(in the rows, 128 means zero)
These are runs of 7 systems, one row a step. Runs of the same system follow the same rule from any start.
run 1, F (11 x 18):
[[135 120 146 138 126 116 123 106 151 115 144  98 168 112 153  90 129 103]
 [135  97 110 109 132 104 114 108  96  98 108 116  92 129 127 113 120 117]
 [142 121 111 121 134 123 111 136 130 149 136 164 114 135 112 140 104 161]
 [145 111 136 143 126 142 130 157 155 143 142 116 162 121 142 129 121 123]
 [146 122 149 137 107 134 120 132 113  99 105 110 119 125 133 118 137 107]
 [128 133 126  98 106 121 125 113 111 119 108 143 126 148 116 132 113 149]
 [122 121 109 106 130 135 131 142 144 147 137 124 142 120 143 154 135 138]
 [143 145 134 143 123 146 115 126 129 125 126 131 131  99 139 128 138 103]
 [128 140 142 121 110 112 125 107 111 120 129 119 139 130 116 121 104 122]
 [118 109 111 108 124 113 124 129 128 135 132 106 121 118 128 132 138 149]
 [147 140 107 131 133 136 123 140 141 131 122 149 127 111 126 116 141 125]]
run 2, S, 11 rows:
[[126 116 145 139 142 153 126 111 118  98 102 143  61 168 117 140 139 134]
 [102 128 140  89 123 143 150 108 128 120 108 145 133 183 132 156 112 161]
 [116 119 136 108 104 122 128 166 148 132 121 119 116 139 146 155 183 166]
 [144 134 138 134 123 146 108 110 171 101 111 154  99 148 117 113 163 152]
 [117 103 153  71 125 156 128  94 138 114 144 124 128 175 143 119 133 127]
 [119 136 135  82  95 132 116 138  97 141 136 118  87 133 108 138 169 155]
 [136 174 141 116 104 127 132 122 155 119 121 163 140 150  99  90 152 153]
 [124 110 124  73 114 122 132 131 165 112 151 103 147 153 133 103 164  90]
 [139 124 100  94 123 162 108 130 110 134 130 115  79 111  84 107 151 130]
 [146 164 147  98 109 159 141 134 114 136 135 167 158 164 101  92 102 118]
 [111 152 121  93  91 110 141 161 132 127 145  86 155 125 109 141 160  76]]
run 3, B (11 x 18):
[[119  97 125  96 122 109 124  90 119 105 126  86 145 129 140 102 114 118]
 [131  87  91  79 130 128 116 140 135 143 143 111 121 111 136 119 145 150]
 [146 143 118 111 113 143 111 107 157 129 129 131 142 104 104  86 135 169]
 [153  99 125 129 129 153 132 126 149 109 124  96 155 132 116  92 106 101]
 [129 109  88 100 124 158 125 138 113 124  97  96 106 107 104 142 127 134]
 [146 166 107 110 109 125 118 126 114 133 122 130 158  79 124  95 135 121]
 [154 111  95 141 153 153 123 151 163 137 139 130 144 106 131 124 118  89]
 [138 148 101 131 136 163 118 106 112 128  98 140 105 113  85 146  95 141]
 [156 142 127 133 109 110 119 140  86 125 125 133 153 108 119 109  88  77]
 [132 118  80 145 144 119 122 179 140 145 137 132 107 108 112 171 136  99]
 [127 191 110 149 143 116 134 101 117 129 107 177 122 110 102 123 112 144]]
run 4, L (11 x 18):
[[123 110 127  99 118 135 120 111 126 113 137  82 149 120 137 137 120  87]
 [154 125 153 140 106 144 105 149  87 131 119 119 117  93 154 128 142 126]
 [143 163 139 127  92  94 112 133 143 115 127 142 142 125 109 108 144 114]
 [116 127 107 112 140 120 126 107 152 138 157  95 156  94 134 105 142 110]
 [170 109 130 159 134 157  98 137 125 134 123 141 116  91 143 124 119 137]
 [144 134 117 136 108  91 110 140 133 110 120 132 118 132  89 141 115 100]
 [105 129  97 127 138 113 154 142 119 136 129  86 140  96 130 117 142 112]
 [157 130 124 163 141 150 130 151 139 127 104 159 144 106 164 112 131 135]
 [132 136 112 127 126 106 116 114 162 114 122 139 150 134 117 163 100  97]
 [112 124 116 139 137 133 142 129  87 143 129  89 133  98 132 149 101 116]
 [146 142 149 177 125 112 135 158 105 127 110 158 123 125 148 117 128 137]]
run 5, G:
[[126 138 161 140 107 164 145 156 131 113 101 131 100 161 130 139 166 152]
 [114 158 162 126  92 145 139 132 160 121 117 106 153 127 135 143 172 147]
 [109 133 137  91 107 143 117 118 130 128 138  89 116 107 141 143 181 132]
 [129 154 159  93 103 144 106 119 102 135 149 139 120 129 143 127 156 104]
 [123 164 152 119  98 111 116 132 127 147 172 116 141 117 101 122 136 102]
 [133 151 107 100 116 126 119 133 120 134 146 122 107 111  83 102 150 115]
 [150 146 111  91 116 131 127 156 135 126 135 158 137 143 112 108 141  90]
 [135 119 114 114 110 140 134 169 144 139 144 111 138 139  86 150 112 106]
 [145 138 110 121 114 169 139 158  98 126  99 120 118 123  94 124 121 120]
 [145 154 120 127 100 126 134 166 123 120  98 133 160 112 131 145 123 107]
 [125 132  89 113 125 139 122 138 133 145 118 114 139  95 113 178 114 135]]
run 6, L, 11 rows:
[[ 96 168 106 135 132  81 150 133 156 135 124 138 134 103 147 120 190 161]
 [139 133 105 129 154 159 135  97 175 140 126 144 185 119 134 103  86 158]
 [144  69 142 157 151 139 110 137 132 133 152 129 110 153 133 176  73  94]
 [106 150 137 153 106 106 136 137  80 111  90  95  73 122  91 172 133 144]
 [116 148 123 118 122  87 178 147 103 125 112 138 166 144 145  61 134 149]
 [111 114 127 127 159 140 131 118 211 143 156 151 168 133 193 146 157 142]
 [146 121 144 133 124 190  99  74 124 120 106 117 126 122  95 169  59 150]
 [136  89 168 132 104  85 131 165  47 126 147 110  93 171 115 124  89  96]
 [ 78 168 137 132 114  87 156 146 140 130 120 110 106 122 149 128 231 168]
 [146 145 116  93 129 169 138  78 172 123 107 155 194 128 135  56 107 184]
 [152  41 145 112 147 146  89 135 163 144 194 131 131 164 153 166  89  86]]
run 7, D:
[[143  63 121 102 106 140  66 118 136 126 143  95  83 125 100 209 105 137]
 [144 100 130  89  90 137 136 122 128  97  79 132 111 177  91  71 128 223]
 [148 102 207 135  76  46  84 127 132 105 168 113 133 154 154 111 135  87]
 [118  88  86  63 129 155  85  66 154  98 114  81  65 117  90 152 154 120]
 [149  98 109  51  97  87 144 139  86 115 110 154 157 177 128  43 100 167]
 [175 116 178 139  65 104  64 159 124 121 181  82 125 108  92 147 125  40]
 [105 140  64  68 120 160 143  69 140  82  63  71  84 109  68  82 178 158]
 [141 118 138  72  88  34 135 167  69 138 155 155 192 137 195  53 134  96]
 [167 128  99 107 100 189  59 142 165 134 155  78 117  60  77 200 146  25]
 [115 161  58  77 122 151 200 105 110  96  31 106 174 118  94  23 124 210]
 [164 147 195 169  72  33  87 191  65 159 192 130 187  67 208 118 133  43]]
run 8, S (11 x 18):
[[ 93 133  96 111 203 158 163  86 161 144 147 165 175 135 197 134 120  96]
 [ 98 106 123 145 173 127 137 167  93 177 184 129  70 123 155 185 150  96]
 [103 187 153 209 162 124 172 113 111 126 106 163  91 153  91 132 106 154]
 [ 81 106 129 125 155  94 201 145 147 104 102 124 174 188 198 143 130 105]
 [117  78  64 143 161 119 113 163 151 122 103 116  49 108 134 193 168 151]
 [150 111 160 177 166 199 133 106 156 131 110 186 118 181 130 125  74 190]
 [ 91  92 203 108  93 121 143 145  98 113 130  92 131 186 179 201 133 107]
 [105 167 105 140 110 113 108 103 136 110  64 124  68  88 105 172 191 221]
 [150 105 156 111 146 147 126  98 203 118 130 202 178 182 204  75 134 174]
 [110  51 158  80 109 104  72 129 129 126 191  81  52 158 130 185 175  94]
 [122 178 153 133 116 166 127  68  93 129  94 143  68 127  49  79 132 252]]
run 9, D, 11 rows:
[[171 139 125 169 119 125 121 155 175 111 105 157 167 122 133 124 113 107]
 [116 113 107 171 138 104 133 105 146 118 105  81 144  86 128 151 103 150]
 [138 109 123 137 131 116 118 154  97 137 103 147 107 101 175 136 143 184]
 [143 141 130 141 110 119 112 151 183 125 122 162 146 135 135 172 141 130]
 [120  93 118 144 146 136 133 100 179 128 122  98 152 125 137 134 104 175]
 [156  87 155 150 125 127 109 129  83 118 104 147 109 128 171 127  98 160]
 [130 149 144 137 100 106 100 118 148 117 117 149 105 140 102 184 125 143]
 [112  96 124 121 141 109 128  98 171 134 148 117 123 140 128 103 137 191]
 [165  67 150 133 134 130 101 135 114 111 129 151 106 154 169 116 111 113]
 [125 126 120 120 107 120 118 113 135 101 102 119 110 156  76 175  97 126]
 [116  97 144 114 113  95 131 124 119 136 148  99 115 140 115  91 135 189]]
run 10, G, 11 rows:
[[ 99 134 148 142 146  93 145  89  93 114 134  99 133 104 179  95 147  97]
 [109 134 134 135 139  60  98  98 120 135 154 163  84 137 140 150 138 139]
 [109 144 129 125 167 141 143  92 167 155 168 160 140 152 126  93 125 154]
 [130  89 146 152 149 111 144 136 155 105 151 103 113 154 142  79 158  86]
 [122 117 159 121 111 114 120 109 126  98 114 139  73 188  92 143 127 153]
 [108 149 156 117 111 146 171 144 147 139 132 126 164 156 129  92 153 176]
 [138  96 137 138 107 118 105 158 164 118 138  91 102 109 146 126 199 132]
 [136 140 155  73  97 174  93  83 125 111 117 143 106 152 113 142 136 144]
 [118 145 167 100  92 128 149 147 115 143 162  88 184 129 138  91 142 111]
 [146 122 125 128  92  93  77 151 109 134 147 106  69  90  91 137 166 134]
 [152 181 119  66 101 169 108 102 135 131 123 185 149 137 100 100 127 133]]
run 11, F (11 x 18):
[[130 122 133 142 102 133 125 171 119 137 104 109 129 107 137 186 123 164]
 [137 167 146 148  97 128 126 132 146 117  96 136 156 104 147 128 157 149]
 [109 143 112 107 121 102 136  97 144 106 104 118 166 121 147 143 121 114]
 [119 118  99 132 147 123 114 106 117 130 113 123 111  87 145 165 121 137]
 [145 150 132 162 130 105 117 122 120 148 137 153 142  91 134 119 108 144]
 [124 108 135 146 122  77 128 123 152 122 144  97 151 123 139 116 120 127]
 [141  95 100 134 140 126 122 123 134 102  96 122 101 118 135 113 133 150]
 [148 128 111 137 139 119 131 146 124 133 115 174 140 139 132 138  91 127]
 [129 105 154 158 122 128 124 140 145 132 135 106 138 129 142 167 110 130]
 [146 121 148 142 114 144 126 125 108 109  92 123 128 113 155 105 139 150]
 [120 135 124  97 120  88 128 123 126 116 123 158 144 152 149 135 125 119]]
run 12, B:
[[132 117 125 122 130 125 128 152 156 153 139 155 137 130 147 125 141 189]
 [142 123 164 161 114 140 129 108 161 110 112 118 149 143 125 112 109 164]
 [115  90 136 125 121 127 145 124 119 103 104  75 135 141 141 140 112 125]
 [112 121 109  93 116 111 125 126 116 137 121 109 131  98 154 136 155 163]
 [140 128 128 124 131 127 114 114 168 141 151 138 163 105 156  98 142 151]
 [137  89 130 130 140 164 122 107 162 123 131 112 130 143 123 130 102 142]
 [133 112 130 104 102 131 118 105  92 113 105  94 121 124 106 122 101 150]
 [136 115 108 102 109 100 119 146 128 131 141 100 145  96 137 106 149 112]
 [128 126  84 119 154 140 126 127 175 140 135 135 129 104 121 117 151 145]
 [154 133 125 124 131 163 129 100 128 118 108 145 148 133 113  95  89 135]
 [153  96 126 123 109 149 121 161 108 121 117  99 135 129 113 137  98 102]]
run 13, X (11 x 18):
[[110 121 138 114 114  79 113 111  93 134 139 127 108 140 122 171  95 139]
 [109 171 149  91 101 161 138 129 145 133 132 131 143 142 121 147 164 133]
 [155 118 162 140 119 116 111 142 117 129 164 130 129 126 138  74 139 101]
 [118 120 115 116 122 109 123 113 103 116 124 111  81 148  72 143 107 120]
 [113 153 118  83 114 147 164 142 133 113 103 125 158 144 139 114 161 110]
 [156  87 131 136 116  96 102 164 126 139 156 108 126 100 146 109 140 124]
 [133 137  98 105 117 151 107 103 123 116 100 120 102 113  80 150 111 145]
 [125 154 128 109 124 137 159 131 116 125 116 120 191 116 164 100 130  93]
 [128 110 127 160 124  79 103 151 111 149 154 103 100  82 132 153 134 136]
 [125 183 101  97 119 151 118  89 156 118 106 156 131 119  90 136 137 145]
 [127 126 139 138 146 122 147 137 133 140 163 111 188 116 170  94 121  66]]
run 14, X (11 x 18):
[[134 152 120 150 151 185 137 113 131 136 120 131 133 102 120 119 121 124]
 [123 137 119 163 157  94 152 125 104 132 123 144 139 119 148 105  99 118]
 [ 94 129 108 137 146  98 140 123 158 142 138 125 119 131 129 170 133 157]
 [132 140 125 124 149 169 129 120 174 136 135 161 139 131 155 126 151 126]
 [154  99 138 168 156 133 125 141 117 142 151 146 125 138 137 116  79 108]
 [105 136 124 153 145 139 161 130 116 126  98 130 105 155 102 157 105 157]
 [118 126 143 126 136 125 158 131 156 122 119 145 155 150 172  99 152 154]
 [142  65 143 134 139 116  94 122 143 135 162 127 104 140 149 140 112 146]
 [132 134 136 106 128 191 129 113 109 118 103 158 110 164 112 154 101 136]
 [134 122 171 141 118 125 164 158  93 135 131 127 163 155 156  91 110 130]
 [112  97 150 135 112  90 113 122 118 124 134 101  73 139 113 143 140 185]]

Name the system that made each run.
run 15:
[[155 108 187 137 105 156 113 127 126 137 158  95 138 107 153  68 160 144]
 [142 113 121  58 100  98 117 123 111  94 121 139 122 160 132  71 153  90]]
 : F
run 16 (2 x 18):
[[108 144 119 128  81  26 136 143  99 102 108  98  91 141  60 131 131 149]
 [149  98  84 124 131 125 155 136 192 101  83 120 177 139 118  53 119 188]]
 : S
run 17:
[[130  99 128 161 147 147 167 150 112 126 108 106 119 143 117  91 107 163]
 [151 105 131 128 112 119 128 163  98 100  91 144 125 158 138 150 101  99]]
 : S
run 18, 2 rows:
[[143 104 160 117 106  75  98 131 108 119 147 147 108 153 149 114 132 119]
 [123 122 137  86  94 144 116 125 134 122 136 111 116 161  82 161 122 129]]
 : X
run 19, 2 rows:
[[154 133  84 157 141 123 159 154 119  93  72 135 135 124 121  92 116  78]
 [105 141 106 151 119  70 149 164 109 142 125  86 150  87 126 162 124 107]]
 : D
run 20 (2 x 18):
[[107 119  98 102 146 153 173 153 146 143 130 110 152 136 132 105 145 142]
 [143  84 104 128 153 127 114 137 120 141 135 129 103 101 158 104 144 152]]
 : X
run 21:
[[120 118 172 109  74 149 127 117  66 102  77  79 118 129 138 162 113 166]
 [144 161 124 109  86 104  96 124 141 120  81 165 154 100 155 146 153 185]]
 : S
run 22 (2 x 18):
[[111 116 156 166 125 118 137 132  97 133 128  93 112 130 113 170  87 136]
 [127 138 147 151 117 120 146 145 114 132 109 125 124 116 143  98 158 185]]
 : F
run 23, 2 rows:
[[138 127 165 123 112 138 118 114 109 138 146 114 159 106 169 104 124 131]
 [132 147 130 123 107  81  95 115 101 124 137 128 109  95 127 134 142 107]]
 : S
run 24, 2 rows:
[[121 103 152 161 131 136 130  96 125 106 124  64 105 121 117 123 120 114]
 [113 130 124  89 122 109 132 116  72 114 100 146  94 143 146 117 151 148]]
 : D
run 25, 2 rows:
[[114 108 109  72 138 138 141 109 104 123 107 141 141 148 170 133 117 138]
 [129 106 143 111 116 136 116 162 105 164 157 127 136 116 158 149 125 150]]
 : X
run 26:
[[124  79  99 120 147  92  96 112 152 140 158 108 122 101 151 151 128 131]
 [165  85  95 107 125 162 118 153 121 116  90 146 110 136 125 123 112 160]]
 : D
run 27, 2 rows:
[[120 158 143 137 123  86 135 126  69 130 109 168 132 124 163 158 105 122]
 [105 153 105 167 161 104 133 117 161 169 157 138 150  92 130 150 114 160]]
 : G
run 28 (2 x 18):
[[139 141 128 120  81 104 126 139 143  78  62 107 166 109 153 162 142 109]
 [129 144 134 115  98 127 135 131 118 131 125  94 209  86 164 132 112 102]]
 : L
run 29:
[[143  68 131 144 142 181  96 107 154 122 130  61 122  75 164 149 136 104]
 [158 142 160 134 131 171  91  86  46 141 116 168  97 102 148 137  88 143]]
 : S
run 30, 2 rows:
[[132 155 152 147 104  73  98 123 127 127 124 154 124 104 165 139 167 149]
 [118 113 124 133 146  87 107  70 185 112 147 127 128 128 141 108 135 145]]
 : S
run 31:
[[126 139 112 103 109 134  97  95 129 125 106 121 122  89 129 172 132 162]
 [153 130 143 123 105 131 129 157  92 146 144 128 156 133 106 103  82 118]]
 : L
run 32, 2 rows:
[[128 109 128 135 133 157 129 121 107 161 139 113 119 121  95 122  82 198]
 [136  90 158 156 130 115 145 169 132 120 139 140  98 192 114 111 121 133]]
 : L
run 33 (2 x 18):
[[ 83 130 142 202 153 133 197 166 151 133 126  79 109 157  92 144 131 156]
 [116 100 132 147 152 127 176 100 124  76  59 127 125 178 154  85 111 170]]
 : L
